Each named turn below is shown by a few rows before and after it. Which turns, in which order, take the first row of each later pair to the second? The first pair is answered.
k_10 (before |-> after):
-1.024; 0.049; -2.049; -0.863; -1.280; -0.586; -0.165; 0.443; -0.837; -1.302; 0.045; -1.468; 0.949; 0.787; 1.014; -2.187; -1.525; -0.346; -1.425; -0.485; -0.131; 0.336; -0.186; -1.126; 1.107; 0.181; -1.226; 0.659; 2.018; 1.079; 0.527; 1.062; 2.543; -0.885; 1.145; 1.381; 0.119; -2.446; 0.073; 0.293; -0.950; -0.272; -0.295; -1.193; -0.789; -0.200; 1.262; -1.049 |-> -1.611; -0.183; -1.532; -0.613; -0.784; -0.431; 0.253; 1.240; -0.890; -1.556; 0.623; -1.270; 0.830; 0.754; 0.665; -2.207; -0.780; 0.214; -1.700; -0.180; -0.628; -0.522; -0.910; -1.181; 0.362; -0.665; -0.663; 1.733; 1.138; 1.800; 0.496; 1.533; 2.355; -0.755; 0.391; 0.312; -0.742; -2.640; -0.241; 0.876; -0.135; 0.203; 0.031; 0.065; -1.685; -0.053; 0.087; -1.513
-0.848; -0.016; -1.124; 0.928; -0.033; -0.467; -1.309; -0.768; -0.354; -0.749; 2.657; -0.848; -1.971; 0.777; -1.651; 1.288; -1.128; 1.129; 0.408; 0.519; -0.697; 2.587; 2.451; 0.854; 0.675; 2.110; -0.654; 0.947; 0.922; 0.022; 1.161; -0.438; -1.973; -0.258; 0.071; 1.104; -1.513; -0.202; 0.800; 0.776; -1.460; -2.362; -1.036; -2.219; 0.815; 0.401; 1.957; -0.950 |-> -0.807; 0.259; -0.737; 0.840; -0.260; -0.667; -0.702; -0.457; -0.305; -0.987; 3.196; -1.316; -1.912; 1.235; -1.423; 0.902; -0.581; 1.121; 0.350; 0.454; -1.088; 2.692; 2.428; 0.658; 0.576; 1.706; -1.069; 1.066; 1.131; 0.760; 0.820; -0.422; -1.189; -0.626; -0.164; 1.397; -1.606; -1.095; 0.477; 1.031; -1.635; -1.981; -0.907; -2.359; -0.075; 0.653; 1.737; -1.263
-0.495; 0.101; -0.966; -1.959; 1.784; -1.475; -0.786; -2.310; -0.814; -1.366; 1.548; -0.668; 0.131; 1.415; -0.463; -0.801; 0.311; 0.626; 0.676; -1.551; 1.336; -0.444; -1.975; 1.534; -0.164; -0.514; -2.039; 0.158; -1.324; -1.246; 0.401; 1.796; -0.075; 1.784; 0.772; 0.308; -1.435; -1.467; -0.841; -0.255; -2.311; 0.179; 1.335; -0.167; -0.073; 0.558; -1.421; 2.671 |-> -0.567; 0.072; -0.952; -1.990; 1.810; -1.504; -0.858; -2.249; -0.815; -1.311; 1.590; -0.448; 0.075; 1.304; -0.477; -0.801; 0.102; 0.634; 0.763; -1.395; 1.350; -0.539; -1.832; 1.682; -0.138; -0.528; -2.111; 0.210; -1.439; -1.321; 0.395; 1.828; -0.319; 1.685; 0.822; 0.222; -1.315; -1.260; -0.871; -0.443; -2.233; 0.255; 1.384; -0.148; 0.319; 0.620; -1.341; 2.510
k_587 (before |-> after):
-0.481; -0.865; -1.056; 0.382; 0.023; 2.288; -1.189; 0.299; 0.740; 0.048; -1.706; 1.894; 0.327; -0.512; -0.932; 0.678; 0.333; 1.092; 0.947; 1.078; 0.401; -0.235; -0.662; 0.237; 0.804; 1.139; 0.547; -0.145; -0.440; -0.975; -0.060; 0.977; -2.400; 1.501; -0.574; -1.355; -1.822; 2.004; -0.288; -0.853; 0.970; -0.954; 0.203; 2.889; 1.480; 0.692; 1.253; 0.067 |-> -1.260; -0.735; -1.389; 0.384; 0.557; 1.857; -1.648; 0.291; 0.434; 0.659; -1.821; 1.893; 0.032; -0.128; -0.518; 0.757; -0.210; 0.971; 0.939; 1.057; 0.457; -0.172; 0.009; 0.280; 0.911; 1.264; 0.782; 0.238; -0.471; -0.875; -0.129; 0.617; -2.074; 1.190; -0.129; -2.081; -2.267; 1.839; -0.659; -0.257; 0.502; -1.374; -0.129; 2.326; 1.237; 0.463; 0.901; -0.442
2.132; 1.128; 2.414; -0.603; 1.710; 1.312; 1.441; -0.090; -1.310; 0.515; 2.107; -2.567; -0.345; 0.410; -0.457; 0.100; 0.551; -0.122; -1.688; -0.372; -1.108; -0.103; -1.351; -0.551; -0.238; -0.168; -0.874; -1.905; -0.396; -2.770; 0.507; -1.876; 2.825; -2.134; 0.885; 1.012; -0.591; -2.052; -1.217; -1.738; -1.382; -1.621; 0.567; -0.367; -1.423; 2.364; -1.713; 1.452 |-> 2.125; 1.200; 1.901; -0.730; 1.615; 1.118; 1.044; -0.598; -1.298; 0.901; 1.652; -2.586; -0.171; 0.464; -0.067; 0.316; -0.066; -0.369; -1.363; -0.580; -0.731; 0.370; -0.760; -0.393; 0.213; 0.357; -1.063; -2.282; -0.094; -3.169; 0.416; -2.352; 2.649; -2.136; 1.535; 1.349; -0.328; -1.615; -1.081; -1.886; -1.947; -2.151; 0.380; -1.177; -0.741; 2.319; -1.034; 1.769
-1.484; 0.993; -0.296; 1.474; -0.373; 0.151; 1.183; -0.787; -0.550; 1.698; -0.105; -1.742; -0.859; -0.143; -1.799; -0.935; -1.084; 0.798; -0.503; -1.553; -0.909; 1.131; 1.411; -1.597; -0.756; -0.516; -0.180; -1.501; -1.910; -0.840; 0.111; -0.698; 3.274; -1.339; -2.690; 0.650; -0.019; -0.467; -0.187; 2.020; -1.843; -0.837; -1.335; -0.664; -2.229; 1.719; 0.224; -0.670 |-> -0.757; 1.080; 0.613; 1.609; -0.810; 0.623; 1.932; -0.924; -0.412; 0.922; 0.250; -1.629; -0.661; -0.267; -2.543; -1.068; -0.169; 1.110; -0.823; -1.570; -1.223; 0.830; 0.353; -1.405; -1.386; -0.665; -0.364; -1.520; -1.690; -1.089; 0.231; -0.062; 3.062; -1.143; -3.187; 1.224; 0.289; -0.400; 0.119; 1.175; -1.200; -0.098; -1.093; 0.331; -2.123; 1.951; 0.284; -0.100
k_456 (before |-> after):
-2.017; 2.669; 0.878; -1.477; 4.680; 0.245; 1.520; -1.912; 0.068; -2.083; 1.426; -1.694; 1.049; 0.272; 1.648; -0.901; -3.298; 0.646; 1.401; 2.120; 0.298; 0.449; 0.083; -0.740; 0.684; -1.533; -2.966; 1.268; 1.124; 1.166; 2.275; -0.330; 0.453; 1.500; -1.156; -0.232; 2.892; -1.543; 0.694; -0.714; 1.284; -0.856; 0.914; -0.152; 4.439; -3.436; -0.970; -0.105 |-> -1.717; 2.525; 1.120; -1.440; 4.414; 0.492; 1.545; -1.733; 0.073; -2.498; 1.651; -1.634; 1.168; -0.034; 1.353; -0.769; -3.122; 0.750; 1.533; 2.028; 0.306; 0.573; -0.105; -0.517; 0.569; -1.648; -3.076; 1.208; 1.022; 1.059; 2.272; -0.046; 0.346; 1.420; -1.397; 0.105; 3.171; -1.429; 0.956; -0.948; 1.617; -0.630; 1.091; 0.253; 4.500; -3.323; -0.858; 0.146
-0.177; -1.601; -0.190; 0.975; -2.507; 0.351; -0.763; 0.684; 0.585; -1.766; 0.746; 1.369; 0.332; -0.746; 1.664; -0.743; 0.360; 0.730; -0.687; -0.220; 1.359; -0.945; 0.045; -0.120; 1.030; -0.927; -0.021; 1.312; 1.249; -0.341; 0.017; 0.433; -0.110; -0.049; 0.918; -0.226; -2.959; -1.508; 0.823; -0.824; 1.008; 1.217; -1.650; 2.636; -0.649; -0.752; 0.281; 1.642 |-> -1.031; -1.427; -0.821; 0.991; -2.022; 0.086; -1.345; 0.820; 0.472; -0.999; 0.589; 1.248; -0.024; -0.488; 2.366; -0.470; -0.246; 0.574; -0.634; -0.426; 1.493; -0.613; 0.932; -0.200; 1.494; -0.743; 0.177; 1.356; 1.180; 0.333; -0.334; 0.067; 0.247; -0.565; 1.538; -0.865; -3.366; -2.022; 0.495; 0.098; 0.427; 0.561; -1.676; 1.420; -0.811; -0.946; -0.134; 1.044
1.526; 1.220; -0.961; -1.220; -1.394; -0.258; 0.137; -0.530; 0.730; -0.274; -1.170; 3.184; -0.549; 0.176; 0.161; 2.143; -0.560; 0.674; 0.713; 0.986; -0.206; -2.077; -0.131; 0.007; 2.838; 0.854; -0.657; -0.520; -1.314; 1.767; 0.287; 0.358; -1.620; -0.929; -0.345; 0.568; -0.224; 1.134; -1.341; 0.147; 0.445; 0.284; -0.510; -0.067; 0.324; 0.356; 1.272; 0.750 |-> 1.268; 1.302; -1.155; -1.284; -1.221; -0.428; -0.007; -0.389; 0.737; -0.093; -1.173; 3.091; -0.574; 0.445; 0.413; 2.176; -0.646; 0.539; 0.779; 1.075; -0.253; -1.956; -0.011; -0.075; 3.016; 0.971; -0.855; -0.522; -1.268; 2.057; 0.256; 0.135; -1.460; -1.067; -0.108; 0.359; -0.313; 0.849; -1.451; 0.352; 0.174; 0.176; -0.572; -0.364; 0.316; 0.372; 1.217; 0.807
k_938 (before |-> after):
1.151; 0.320; -2.620; -0.279; -0.343; -1.962; -2.187; -2.282; -1.188; 0.546; -0.753; -0.427; -0.318; 0.523; -0.508; 0.388; -1.301; -0.036; 2.017; 1.664; 1.856; -0.750; 0.792; -0.567; 1.903; 0.852; -3.309; 0.735; 0.793; -2.183; 1.142; -0.108; -0.323; -0.220; 0.490; 2.157; 1.154; 3.918; 0.123; -0.766; 0.417; -2.524; -0.830; -2.611; 0.981; -0.658; 1.907; -0.395 |-> 1.083; 1.080; -1.973; -0.189; -1.967; -2.543; -1.162; -1.674; -0.948; -0.720; 0.855; -1.598; 0.344; 1.645; 0.239; -0.866; 0.212; 0.139; 1.751; 2.189; 0.613; -0.216; 0.805; -1.364; 2.134; 0.686; -4.313; 0.863; 2.016; -0.454; -0.099; -0.038; 1.559; -1.430; 0.066; 2.874; 0.851; 0.614; -0.880; -0.165; 0.003; -1.599; -1.006; -3.200; -1.100; -0.334; 2.030; -0.602
-0.664; 0.214; -1.530; 0.274; 1.518; -0.079; 0.658; 0.103; -0.085; 1.748; 0.069; -0.675; 0.517; 0.765; -0.005; 0.140; -0.756; 0.367; 0.259; -0.775; -0.606; 0.293; 0.922; -0.970; -0.197; -0.558; -0.265; 1.025; 0.263; -0.414; -0.492; -1.053; 0.423; 0.109; -0.035; -0.365; 0.311; 0.052; 0.097; 1.483; -1.627; -0.759; 0.334; -1.017; -0.206; 0.565; -0.793; -2.037 |-> -0.497; -0.044; -2.034; 0.386; 1.170; -0.002; -0.427; -0.118; 0.035; 1.941; -0.645; 0.170; 0.468; 0.424; 0.288; 0.451; -1.319; 0.425; 0.636; -0.316; 0.113; 0.456; 1.222; -0.345; 0.264; 0.181; 0.088; 0.857; 0.167; -0.941; -0.053; -1.108; -0.541; 0.341; 0.650; -0.676; 0.195; 0.848; 0.365; 1.226; -1.654; -0.746; 0.214; -0.762; 0.756; 0.085; -0.022; -1.610
1.974; -0.871; 0.766; 0.888; -5.368; 0.119; 0.350; -0.400; 0.953; -3.135; 1.073; -0.120; 2.020; -0.092; 0.246; -2.966; 3.720; 1.586; -0.157; 1.607; -1.311; 0.276; -1.817; -0.806; 0.026; -0.208; -0.380; -1.308; 1.835; 0.958; -1.627; 0.743; 0.984; -0.098; -0.754; 3.450; 1.674; -4.642; -0.508; -0.131; 0.839; 2.401; -1.461; 1.305; -1.442; -0.880; 1.806; 1.514 |-> 1.259; -0.936; 2.075; -0.118; 0.762; 1.300; 3.491; -1.250; 0.189; -0.129; 1.398; -1.821; -0.074; -0.760; -2.922; -1.182; 3.046; 1.090; -1.553; -0.723; -2.223; -0.974; -3.900; -2.072; -2.914; -3.273; 0.826; -0.817; -1.130; -0.290; -1.230; 0.052; 1.499; 0.750; -2.616; 3.404; 3.059; -0.625; 0.538; -0.970; 1.631; 0.649; 0.827; 2.165; -1.848; 0.388; -2.471; -0.603
k_713 (before |-> after):
1.158; 1.184; 0.499; -1.400; -0.676; -0.298; 1.200; -0.561; -0.183; -0.004; 1.740; -1.851; 0.393; 1.109; -0.456; -0.874; 1.042; -0.980; -1.925; -1.151; -1.716; 1.179; -0.226; -1.691; 0.593; -0.235; -0.835; -1.056; 2.738; 2.413; -1.699; -0.044; 3.479; -1.388; -0.013; 1.775; 2.548; -1.868; -0.827; -0.670; -1.615; 0.415; 0.392; -2.611; -2.129; 1.147; -0.489; -0.397 |-> 2.945; -0.077; -0.486; -0.817; -3.240; 0.688; -1.604; -0.809; 0.382; -1.783; -0.257; 1.614; 1.323; -0.688; -0.871; -0.174; 0.459; -0.199; -0.794; -0.105; 0.187; 0.864; -0.452; 0.934; 1.433; 1.760; -0.431; -1.588; 2.625; -0.274; 0.346; 1.169; -0.643; 0.208; 0.945; 1.888; 2.790; 0.957; 0.243; -2.800; -0.026; 1.427; -0.642; 0.025; 1.563; -0.090; 2.776; 2.328
-0.386; -1.744; 1.007; 0.502; 0.517; -2.825; -0.310; -1.739; 0.286; 0.237; 0.025; -0.238; -1.427; -1.654; -0.593; -3.106; 0.476; 1.096; 2.057; 1.215; -2.233; -0.794; -1.462; -0.450; -0.894; -1.986; -1.797; 0.343; 0.028; -0.531; 1.974; 1.668; 4.256; -0.260; 0.037; 1.484; 1.013; 3.390; 0.353; -0.820; 0.600; 2.015; 1.345; -0.901; -0.803; -1.780; 0.354; 0.586 |-> -0.409; -1.538; 1.023; 0.526; -0.267; -2.948; -0.411; -1.798; 0.300; -0.092; 0.060; -0.347; -1.358; -1.496; -0.045; -3.499; 0.835; 1.175; 2.117; 1.376; -2.439; -0.465; -1.365; -0.472; -0.581; -1.785; -1.911; 0.314; 0.469; -0.337; 1.784; 1.573; 4.466; -0.477; 0.042; 1.490; 0.945; 2.643; 0.378; -0.627; 0.580; 2.217; 0.956; -1.181; -1.017; -1.879; 0.761; 0.695
0.915; -1.189; -0.250; 0.380; -3.173; -0.443; -2.954; 1.312; 0.893; -3.097; -1.501; 3.734; 1.287; -1.030; -0.580; 0.416; 0.515; 1.447; 0.795; 2.215; 1.655; -0.626; -0.865; 2.277; 0.791; 1.119; 0.463; 1.067; -0.157; -0.426; 0.315; 0.857; -2.299; 1.051; 1.095; -1.210; -0.818; 0.524; -0.051; -0.339; 1.408; 1.136; -0.513; 1.809; 2.208; -1.709; 2.367; 1.772 |-> -0.833; -0.557; 0.676; -0.752; 4.134; 0.006; 0.665; 0.791; -0.104; 0.924; -0.531; 0.395; -1.232; -0.920; -2.774; 1.981; -0.255; 0.370; -0.728; -0.476; 0.109; -1.785; -2.060; 0.129; -1.986; -2.259; 1.541; 1.948; -3.054; -0.128; -0.085; -0.681; -0.026; 1.128; -0.626; -2.238; -0.302; 2.853; 0.398; 0.326; 1.234; -1.239; 1.766; 1.051; 0.204; -0.466; -3.287; -1.895
-2.392; -0.609; 0.457; 0.368; 2.203; 0.011; -0.493; 2.039; -0.659; 1.091; 0.978; 0.249; -0.104; 1.826; 0.413; -0.872; -0.074; 0.463; 0.458; -0.520; -0.683; -0.911; 0.898; -0.785; -0.506; -0.426; 1.528; 2.155; -0.663; 2.328; 0.047; 0.721; 0.609; -0.780; 0.670; -3.128; -3.169; -2.264; -1.732; 3.346; -0.224; -0.576; -0.199; 1.246; -2.075; -0.368; -1.666; -1.122 |-> -1.489; -1.246; -0.091; 0.736; -0.918; 0.071; -2.434; 2.145; -0.161; -0.781; 0.215; 2.348; 1.084; 1.302; 1.020; -1.346; 0.097; 0.970; 1.227; 0.779; 0.360; -0.513; 1.368; 0.687; 0.653; 1.326; 1.078; 1.783; 0.412; 1.581; 0.729; 1.602; -1.216; -0.199; 1.325; -2.597; -3.353; -2.233; -1.434; 2.614; 0.223; 0.342; -1.127; 2.214; -0.482; -1.047; 1.447; 0.959
Then:
(two turns a pair)
0.070; -2.408; 0.974; 1.933; 2.286; 0.292; 0.882; 0.172; -1.998; 0.764; -1.622; 0.329; -2.783; -1.200; 1.658; 2.032; 1.822; -0.422; -0.721; -0.662; -1.274; -0.830; -0.681; -1.073; -2.672; -0.845; 1.490; 1.935; -1.613; -0.789; 1.381; 0.280; -0.529; 1.973; -1.203; -2.328; -1.605; 0.999; 0.561; 1.200; 2.343; -1.686; 1.506; 2.866; -0.354; 0.342; -2.636; 0.254 |-> 1.221; -2.349; -0.982; 2.133; -1.284; -0.232; -2.348; -0.655; -1.448; 0.088; -3.445; 1.997; -1.611; -1.308; 3.830; 1.571; 0.413; -0.640; 0.814; 0.418; 0.305; 0.889; 1.498; 0.164; 0.153; 2.400; 0.644; 0.347; 0.509; -1.686; 1.507; -0.037; -1.578; 1.712; 1.027; -1.128; -1.301; 0.685; 0.675; 0.791; 0.953; -1.744; -0.319; 0.930; 2.130; -0.709; 1.495; 2.620 => k_938, k_10
-0.330; 0.554; 0.611; -0.426; 0.066; -0.087; 1.281; 0.355; 0.668; -0.125; 0.718; -1.886; 0.553; 0.413; -0.293; -0.452; 0.557; -0.182; -0.914; -0.909; -1.551; 0.516; -0.783; -0.263; -1.439; -0.103; -0.517; -0.915; 0.674; 0.348; -1.927; -0.329; 1.812; -0.351; -0.826; 2.262; 1.564; -1.217; -0.219; -0.851; -0.644; -0.396; 0.380; -0.665; -1.486; 0.716; -0.970; 0.131 |-> -0.515; -0.675; -0.153; -0.187; 2.005; 0.553; -0.351; 0.308; 0.395; 0.838; -1.079; 0.182; -0.322; -1.073; -1.297; 1.071; -0.717; 0.341; -0.672; -0.724; 0.062; -0.753; -1.175; 0.908; -1.560; 0.261; 0.990; -0.252; -1.153; -1.406; -0.015; 0.106; -1.307; 1.090; -0.423; 0.249; 0.824; 2.395; 0.420; -1.471; 0.638; -0.890; 0.508; 1.324; 0.832; -0.224; -1.165; 0.234 => k_10, k_938
-0.514; 1.578; 2.034; 0.454; 2.197; 0.640; 1.488; 0.013; 1.441; -0.905; 1.184; -1.184; 0.362; 0.924; -1.451; -1.651; -0.198; 0.749; -0.386; -1.200; -0.526; -0.420; -1.781; -0.179; -2.013; -1.708; 0.041; 1.550; -0.083; 2.380; -1.168; -0.682; 0.469; 0.277; -1.690; -0.252; -0.321; 0.452; -0.639; 1.007; -0.479; 1.379; -0.369; 1.453; -0.862; 2.317; -0.999; -0.417 |-> 0.839; 1.161; 1.131; 0.163; 1.782; 1.155; 0.156; -1.300; 1.674; -0.437; -0.546; -0.181; 0.556; -0.393; -1.992; -0.714; -1.705; 0.618; 0.260; -1.419; 0.868; 0.109; -1.546; 0.981; -1.447; -0.480; -0.031; 0.136; 0.220; -0.134; -0.141; -0.741; -1.273; 1.324; -0.690; 1.023; 1.255; 3.622; 0.634; -0.661; -0.710; 0.858; -0.611; 1.465; 2.105; 1.789; 0.889; 1.294 => k_10, k_587
1.825; 0.099; 0.693; 2.775; -1.960; 0.811; -0.637; 0.723; -0.852; -1.468; -0.013; 1.990; 2.336; -2.671; -1.053; 0.385; 0.308; 0.122; 2.296; 0.427; 2.121; 0.613; -2.343; -0.605; 1.628; -1.326; -0.633; -0.115; -0.565; -0.676; -0.430; -0.017; -1.246; -0.258; -1.593; 2.167; -0.281; -1.824; -0.209; -2.825; -0.613; 2.293; -3.008; 2.476; -0.770; 3.291; 2.052; 1.802 |-> -1.266; -0.075; -0.766; 3.271; 0.402; -0.366; -1.673; 1.938; -1.627; 0.982; -0.091; 1.679; 1.051; -1.338; 0.629; 0.708; -0.903; -0.102; 2.249; 0.561; 2.304; -0.197; -0.260; -1.249; 2.293; -1.373; 0.634; 1.814; -1.393; 1.530; -0.984; -1.312; -0.312; -0.842; -0.716; -1.724; -3.061; -3.668; -1.610; 0.367; -1.628; 1.193; -3.402; 0.846; -2.142; 2.785; -0.207; -0.923 => k_587, k_587
-0.864; -2.539; 1.004; -1.463; 0.850; 0.590; 0.455; 0.796; -1.553; 4.803; -1.390; 0.667; -1.014; -0.407; -1.389; 2.624; -3.436; -1.624; 0.183; -0.026; -0.044; -0.653; 1.510; 0.788; -0.630; 0.866; 1.189; -0.219; -1.428; -0.949; 2.583; -0.780; -4.185; -0.972; -0.936; -0.022; 1.943; 1.508; 1.674; -0.362; -0.751; -0.078; 1.650; -1.920; 0.404; 1.853; -0.217; -2.018 |-> -1.215; -2.737; 0.736; -1.248; 0.571; 0.436; -0.076; 1.008; -1.508; 4.796; -1.646; 0.806; -0.995; -0.183; -0.831; 2.614; -3.513; -1.511; 0.237; 0.153; 0.262; -0.596; 1.846; 1.016; -0.308; 1.145; 1.446; -0.090; -1.378; -0.616; 2.601; -0.764; -4.344; -1.063; -0.561; -0.445; 1.399; 1.162; 1.437; 0.050; -0.928; -0.187; 1.503; -1.993; 0.536; 1.526; -0.041; -2.118 => k_938, k_713
-0.878; -0.344; 0.276; -0.466; -0.645; 0.810; 1.209; 0.411; 1.208; 0.211; 0.790; -1.284; -1.454; 1.326; -1.663; -0.504; 1.148; -0.559; -0.173; -1.285; -0.905; -0.267; -1.369; -1.414; -0.566; -0.613; -1.154; 1.148; -0.241; 1.160; 0.113; 1.297; -0.115; -0.933; 1.067; -0.842; -1.843; 0.040; 0.745; -0.358; 0.156; 1.825; 0.713; 0.097; -2.411; 0.473; -1.569; -1.116 |-> -0.796; -1.198; -0.792; 0.003; -1.084; 0.859; -1.031; 0.490; 1.198; 0.502; -0.605; 0.726; -1.422; 0.490; -1.513; 0.236; 0.101; -0.190; 0.551; -0.744; 0.567; -0.573; -0.872; 0.126; 0.309; 0.726; -0.501; 1.157; -0.592; -0.067; 1.048; 1.393; -2.368; -0.060; 1.991; -1.767; -2.240; 1.712; 1.204; -0.529; 0.720; 1.704; 0.065; 0.910; -0.109; -0.500; -0.282; -0.395 => k_10, k_938
